(in the rows, 128 means zero)
The same turns and mirrors carry the whole set onto itself, and each row onto the other rows of its family. Which rows share a family with each named row? Give them in list order.
These 32 rows form 4 families of 8 rows each.
q220: [102 116  97 126 146 118 120 123 141 124 134 108 106]
q567: [114 129  91 130 105 113 142 102 161 128  94 127  98]
q506: [114 108 100 139 149 131 115 123 144 125 131 107 114]
q182: [140 104 111 127 102 134 133 103 133 109 107 103  89]
q173: [118 137  93 126 111 122 141  90 146 126  97 136 104]
q922: [119 109 138 112 145 116 142 127 118 159  90 107 114]
q836: [123 113 132 104 140 118 126 125 112 163  95 113 131]
q988: [107 124  95 143 149 121 126 137 139 137 124 104 101]
q179: [113 125 115 144 144 121 126 104 150 164  95 114 132]
q613: [114 137  87 133  98 110 137 104 143 121 115 129 103]
q271: [123 101 134 106 131 109 120 119 108 168 103 107 120]
q181: [152 114 131 124  93 130 130  98 122 150 112 139 102]
q162: [149 116 121 118  87 109 137 107 109 151 109 124 102]
q851: [117 139 125 124  80 105 130 114 136 138  90 114 121]
q745: [150 107 105 130 105 126 138 108 149 118 110 106  82]
q587: [153 124 106 124  98 121 139 112 129 112 115  97  93]
q684: [159 110 130 118  94 117 136 114 132 153 107 132  93]
q571: [156 127 110 130 150 131 126 131 124 149 120  93 107]
q470: [114 131 132 117  88 107 121 115 154 151  86 116 113]
q954: [111 134  90 130 109 110 131 106 159 134 113 130  89]
q569: [109 130 138 109  90 119 133 118 136 128  91 129 111]
q307: [106 137 118 126 129 115 108 109 150 156 104 112 141]
q433: [155 114 122 114 151 135 123 126 123 142 128 113 112]
q530: [152 119 107 116 109 123 133 112 145 121 112  95  79]
q423: [156 130 124 126 156 134 133 123 133 151 126 119 106]
q716: [125 111 128 122 135 112 128 135 109 172 100 105 114]
q149: [159 121 112 113 148 128 123 112 126 140 126  97 110]
q704: [108 107 119 145 147 126 125 132 149 128 125 105 104]
q967: [119 129 132 111  91 107 135 118 148 146  84 130 110]
q888: [152 109 122 112  99 111 131 103 123 167 102 123  89]
q123: [101 123 108 131 141 121 118 111 146 153  97 113 141]
q137: [110 141 114 140 134 117 117 127 145 166  97 108 134]

Same family as q745: q567, q506, q836, q684, q433, q967, q123
Same family as q922: q182, q173, q179, q181, q569, q423, q704

The same turns and mirrors carry the whole set onto itself, and each row onto the other rows of its family. Which rows share a family with each named row? Give them in list order.
These 32 rows form 4 families of 8 rows each.
q901: [143 132 118 111 134 133 114 162 152 128 126 114]
q600: [156 132 109 128 146 126 128 111 142 129 154 115]
q914: [147 133 110 131 142 143 120 111 137 131 159 120]
q207: [134 116 116 155 146 123 116  95 107 119 114 134]
q998: [113 122 115 139 119 119  96 154 115 119  94 122]
q580: [128 126 127 146 156 130 117  95 114 112 127 128]
q700: [132 122 118 117 132 149  96 136  93 123 129 143]
q883: [131 114 120 125 126 139  85 134 118 132 150 134]
q622: [127 112  99 157 150 117 116 104 114 114 120 139]
q630: [149 125 128 126 133 138 113 132  95 143 111  98]
q208: [126 115 119 135 126 110 115 151 114 121  82 126]
q608: [113 116 109 133 131 110 119 143 128 102 152 136]
q392: [139 130 109 153 137 106 137 135 148 115 100 110]
q632: [126 113 111 156 134 120 123 102  97 122 117 133]
q609: [121 119  99 141 134 116 118 131 154 106 133 149]
q358: [141 136 129 110 118 138 116 160 138 135 123 109]
q946: [123 121 105 143 125 112 118 157 133 113 148 141]
q551: [146 127 123 123 144 141 115 105 117 138  95 104]
q67: [138 125 114 149 134 105 138 127 159 128 113 104]
q379: [150 128 128 124 142 141 116 126 118 150  97 104]
q98: [143 122 101 118 110 122 117 167 139 137 117 121]
q576: [139 132 107 141 141 113 153 129 135 121  93 112]
q561: [117  98 111 146 134 136 113 147 107 113  97 132]
q974: [152 147 115 121 132 118 122 113 143 137 144 116]
q834: [126 130 120 111 135 140  98 130 100 140 133 142]
q309: [155 132 121 134 135 142 115 119 122 149  91 112]
q50: [145 116 108 157 129 114 135 131 149 109 108 106]
q929: [137 133 113 111 123 131 118 167 145 132 130 111]
q405: [118 119  99 141 129 112 117 139 133 101 146 145]
q40: [114 117 119 138 122 126 107 152 107 119  90 132]
q910: [157 125 112 126 150 134 135 111 137 131 148 126]
q860: [130 118 119 111 129 147  96 126 105 133 143 140]

Same family as q609: q580, q883, q630, q98, q576, q561, q974
Same family as q50: q901, q998, q608, q632, q834, q309, q910
Same family as q67: q914, q700, q622, q208, q358, q946, q551

The same turns and mirrors carry the whole set onto itself, and each row onto the other rows of its family. Which rows share a family with each named row? Give them in list order.
These 25 rows form 5 families of 5 rows each.
q404: [145 142 127 139 127 142 135 130  91 127 140 113 138 132]
q428: [101 114 107 128 125 129 146 138 136 120  97 129 142 124]
q956: [124 143 130 133 135 118 123 125 115 131 162 131 143 125]
q429: [126 144 118 153 129 143 110 123 127 134 158 135 128 148]
q48: [107 118 108 159 101 148 118 151 144 128 122 129 100 144]
q902: [119 102  90 149 123 131 134 155 146 113 108 114 105 138]
q84: [116 141 137 138 136 111  99 152 117 114 151 119 115 104]
q999: [103 117 126 143 111 117 112 170 133 113 123 118  97 106]
q817: [103 133 124 130 149 116 106 151 125 103 110 116 127  98]
q485: [141 134 101 142 155 127 127 121 126 119 148 121 141 143]
q340: [112 130 113 124 142 126 140 122 127 123 119 132 159 125]
q79: [118 127 108 154 109 150 129 129 138 139 138 138 123 157]
q534: [123 119 103 151 142 121 105 163 137 100 119 106  96 118]
q346: [136 123 117 142 106 149 154 137 102 132 121 115 133 141]
q959: [116 121 116 134 110 127 152 127 129 140 141 138 143 140]
q291: [140 144 134 143 132 136 113 149  89 114 136 102 118 115]
q818: [114 142 124 125 157 118 116 130 119 113 127 124 150 109]
q508: [102 105 114 140  95 126 145 154 139 130 117 130 114 129]
q281: [130 112  89 144 131 134 148 129 140 125 125 124 133 153]
q251: [110 131 118 160 118 140  91 159 136 117 133 121  90 127]
q877: [ 96 116 113 132 129 123 124 156 136 108  93 119 124 107]
q614: [129 128 128 147 115 138 117 166 100 111 115  99 100 113]
q776: [137 138 110 146 162 119 100 142 125 105 145 110 118 122]
q277: [126 115 117 146  99 146 143 159 108 122 105 107 109 128]
q937: [122 149 124 156 135 137  87 142 125 121 155 125 108 130]

Same family as q817: q428, q340, q818, q877
Same family as q84: q956, q999, q959, q508
Same family as q485: q902, q534, q281, q776

The same turns and mirrors carry the whole set onto itself, and each row onto the other rows of its family. Which rows share a family with each named row? Give them in list order.
These 40 rows form 10 families of 4 rows each.
q201: [134 155 136 129 123  87 141 188 138 114 100  95 130 142 155 128 107 119
 141 130 146  77 167 166 128 153 139]
q436: [128 151 137 126 161 113 125 185 120 125 101  89 141 149 135 117 103  95
 139 166 136  66 160 147 133 158 123]
q172: [131 136 140 140 160 115 126 182 133 131  96 100 148 152 132 124  98  87
 133 163 133  63 156 153 133 160 126]
q720: [125 146 140 132 165 108 123 176 129 133  97  94 134 152 143 117 100  78
 139 164 140  65 158 149 124 164 130]
q555: [124 113 176 109 170 114 104 139 141  98 104 100 141 190 172 122 113 122
 107 136 115 128 143 134 148 158 133]
q187: [116 148 143 125 154 112 128 182 121 128 101  94 139 149 145 116 105  92
 130 172 148  64 156 142 127 162 126]
q602: [127 160 140 125 160 106 128 184 129 125  95 101 140 148 136 119  88  81
 133 162 137  67 157 152 131 164 129]
q942: [ 99 149 176 117 173  94  94 139 172 117 102  98 110 175 167 116  96 119
 103 124 100 102 148 140 141 149 151]
q437: [ 96 151 179 123 172  90  90 121 162 123 100  98 120 174 160 116 108 124
 100 117 112  97 149 142 125 148 149]
q763: [106 151 180 117 174  97  94 125 153 115 115  99 115 181 169 108  92 131
 102 113 112 108 147 138 129 148 143]
q283: [136 160 134 128 132  99 141 180 130 124  95  98 123 134 152 130 100 126
 146 122 144  83 165 165 134 147 126]
q621: [115 154 178 119 164  95  90 126 164 122  97 101 116 178 170 109  97 125
 106 113 103 112 153 144 135 148 149]
q153: [123 151 131 134 169 104 132 180 137 138  98  92 132 154 138 116 101  92
 142 161 138  65 148 146 130 160 130]
q912: [133 163 144 131 128  92 140 180 143 103  88 108 131 139 157 128  97 128
 132 119 152  72 166 160 127 155 132]
q793: [122 112 178 107 173 118 103 140 133 116 115 102 147 186 168 120 122 117
 104 126 121 125 151 141 154 160 138]
q214: [124 151 140 129 157 106 129 177 123 139  95  94 142 151 147 123 105  88
 137 167 135  64 158 143 135 167 125]
q504: [139 152 144 124 124  92 138 179 135 113  95  98 130 137 163 129 100 126
 142 115 154  82 168 167 129 153 135]
q764: [140 152 144 129 124  97 138 177 119 116  98 100 138 142 159 131 101 131
 141 113 154  75 160 161 121 145 134]
q432: [141 155 147 126 124 104 143 189 142 104  96  98 132 137 163 127  94 120
 139 115 151  82 163 157 131 149 130]
q454: [126 112 176 107 173 122  98 141 132 109 102  99 148 189 177 124 123 117
 112 127 127 116 148 130 148 147 125]
q874: [139 162 147 131 125  92 136 185 138 111  90 104 132 143 148 128  97 133
 148 124 142  78 168 160 123 152 128]
q512: [106 146 182 112 169  99  87 128 159 113 108 105 122 179 165 118  96 133
 105 118 106 104 163 143 136 145 159]
q772: [131 147 144 137 159 110 131 184 123 129  95  92 138 147 151 124  99  85
 138 155 140  60 165 145 120 157 121]
q620: [124 112 174 108 164 115 116 141 137 100 112 105 153 192 169 122 122 123
 103 127 126 119 142 133 151 151 130]
q35: [126 110 174 103 171 113 112 134 139 108 123  96 145 188 165 126 123 110
 102 120 129 116 141 136 154 163 135]
q616: [121 152 146 133 157  98 127 176 131 131 109  93 142 148 138 122  99  83
 132 171 141  67 159 151 122 161 130]
q873: [119 113 178 102 164 113 114 132 129 104 102 101 143 187 169 119 132 127
 111 121 120 123 144 137 146 157 139]
q259: [143 161 142 120 128  92 143 182 131 115 105 100 128 136 162 120  91 132
 140 125 140  86 168 164 119 144 135]
q336: [ 98 155 171 122 166  87  93 128 160 114 110 101 108 186 160 115 102 131
 114 114 108 107 157 150 136 156 152]
q516: [111 149 177 113 173  97  93 121 159 125 100  99 110 181 159 116 105 127
 104 117 105  97 154 137 136 156 150]
q897: [138 158 151 120 118 100 139 184 133 118  93 105 138 136 154 133  92 125
 142 130 153  84 165 161 133 149 129]
q131: [137 162 147 126 126  95 142 187 128 115  87 104 124 143 156 131 102 124
 138 112 144  80 167 163 126 152 138]
q353: [132 112 184 104 169 120 108 142 135 105 115 106 141 192 162 122 118 123
 108 129 127 119 139 132 152 156 138]
q323: [102 156 179 114 168  91  90 123 160 114 102 100 123 168 161 112  92 131
 111 118 102 104 144 143 135 149 151]
q211: [106 153 185 117 162  95 100 121 164 120 103  97 117 170 166 112 101 118
 111 109 108 107 146 140 126 142 152]
q370: [ 99 156 176 118 167  98  94 128 164 117 107  99 113 178 157 113  94 129
 101 120 104 100 151 139 130 145 148]
q533: [126 115 184 112 159 111 109 139 128  97 119 110 148 187 182 127 119 120
 105 128 125 118 150 135 148 148 139]
q771: [119 112 174 115 168 113 101 135 150 106 109 104 150 190 165 119 125 123
 104 126 127 119 137 137 153 148 139]
q44: [126 113 170 108 165 119 116 140 138 102 115  99 139 190 175 113 126 124
 105 119 132 118 144 129 152 160 133]
q204: [132 148 136 129 153 105 127 182 120 137  95 102 145 159 140 118 104  87
 141 154 139  61 158 154 123 160 122]

Same family as q353: q214, q131, q323
Same family as q436: q621, q793, q874
Same family as q942: q153, q764, q533
Same family as q204: q555, q283, q512
Same family as q35: q187, q912, q211
Same family as q763: q201, q772, q771

The same turns and mirrors carry the whole set onto itself, and each row onto the other rows of its family. Which rows share a family with each named row? Give them in list order.
These 28 rows form 7 families of 4 rows each.
q815: [146 121 130 154 118 133 135 128 133 173]
q535: [147 121 131 166 120 126 131 127 128 162]
q907: [138 123 129 158 119 127 142 119 124 169]
q124: [134 127 120 161 113 130 140 122 130 163]
q331: [121 123 116 133 121 128 142 146 165 139]
q940: [128 126 128 106 137 129 101 125 124 113]
q735: [158 120 134 127 138 117 109 119 100 138]
q49: [136 119 126 160 130 127 145 115 145 162]
q270: [112 130 118 126 124 135 148 143 158 139]
q753: [132 131 117 105 148 124 121 130 123 108]
q979: [123 134 123 145 111 132 142 141 160 134]
q380: [119 128 108 131 127 141 147 139 155 145]
q225: [116 136 127 135 120 144 134 136 161 150]
q972: [134 120 120 116 129 119 108 132 124  99]
q113: [123 127 121 102 141 122 121 133 128 106]
q282: [134 120 122 108 142 115 115 137 132 104]
q206: [146 127 124 152 133 141 148 129 137 168]
q236: [115 132 123 139 117 143 140 144 152 150]
q541: [150 120 133 132 136 113 118 111  94 136]
q768: [128 128 115 121 126 140 140 144 165 136]
q934: [136 116 123 157 122 129 153 121 140 161]
q719: [154 115 128 124 144 113 122 109 104 120]
q186: [147 109 128 130 149 114 114 103 109 126]
q604: [131 129 130 106 139 128 109 133 116 108]
q726: [149 128 128 132 135 114 113 112  96 125]
q847: [137 124 117 101 140 130 118 138 138 107]
q306: [157 117 133 144 137 115 109 119 101 135]
q445: [157 113 122 124 151 128 114 119 100 133]

Same family as q815: q331, q735, q282
Same family as q979: q972, q206, q445
Same family as q768: q535, q847, q306
Same family as q380: q124, q753, q726
Same family as q113: q907, q270, q541

The same turns and mirrors carry the whole set onto itself, and each row onto the other rows of its family. Which rows share a family with each named row? Give them in list order.
These 28 rows form 7 families of 4 rows each.
q273: [117 145 113 122 111 108 142 132 129 147 152  99 100 151]
q495: [124 119 123 112 174 154 110 134 159 125 149 129 119 132]
q120: [113 145 123 119 108 112 150 135 131 140 141  93 108 151]
q586: [126 131 140 127 111 160 136 153 149 129 155 105 120 111]
q466: [123 124 129 108 179 149 118 133 156 118 146 125 124 129]
q413: [120 143 118 130 109 108 146 137 122 144 145 104 102 145]
q47: [106 145 110 118 160  94 119 132 148 139 126 132 105 131]
q127: [116 117 133 117 171 155 115 133 157 115 146 123 125 128]
q36: [104 148 119 111 155  92 112 138 153 139 125 128 109 134]
q330: [110 149 113 122 152  93 112 129 143 147 128 129 103 133]
q395: [119 118 135 107 169 147 109 139 164 118 145 126 127 125]
q503: [106 147 114 120 149  91 111 125 150 146 131 124 101 135]
q373: [116 138 119 124 103 114 141 136 131 145 145  99 105 155]
q460: [123 144 116 116 109 106 144 138 129 147 145 102 104 152]
q981: [118 115 136 112 168 155 115 136 163 121 146 122 127 128]
q783: [104 145 114 116 153  96 114 126 144 151 132 132 101 137]
q76: [122 128 132 126 120 166 137 159 146 121 154 108 119 112]
q325: [109 148 116 118 152  91 119 125 151 149 128 126 106 134]
q780: [119 119 132 110 170 158 118 137 160 118 139 124 127 132]
q263: [123 125 138 124 118 159 141 157 152 119 154 108 123 109]
q272: [127 127 134 123 124 164 145 158 147 122 151 111 125 111]
q828: [116 144 117 121 109 109 146 137 125 149 150 107 100 148]
q756: [126 133 136 124 119 165 148 150 146 122 151 104 125 115]
q566: [105 144 109 116 156  98 111 129 153 148 132 126 100 139]
q317: [122 120 131 113 170 152 113 138 164 115 139 119 128 126]
q895: [121 148 112 121 112 107 144 135 124 142 144 103 100 151]
q789: [129 126 133 134 116 159 141 148 142 127 158 110 117 108]
q462: [128 128 133 126 120 161 142 155 151 117 152 103 125 115]

Same family as q330: q273, q780, q263
Same family as q895: q503, q981, q272
Same family as q756: q413, q395, q566
Same family as q586: q466, q47, q373
Same family as q76: q127, q460, q325

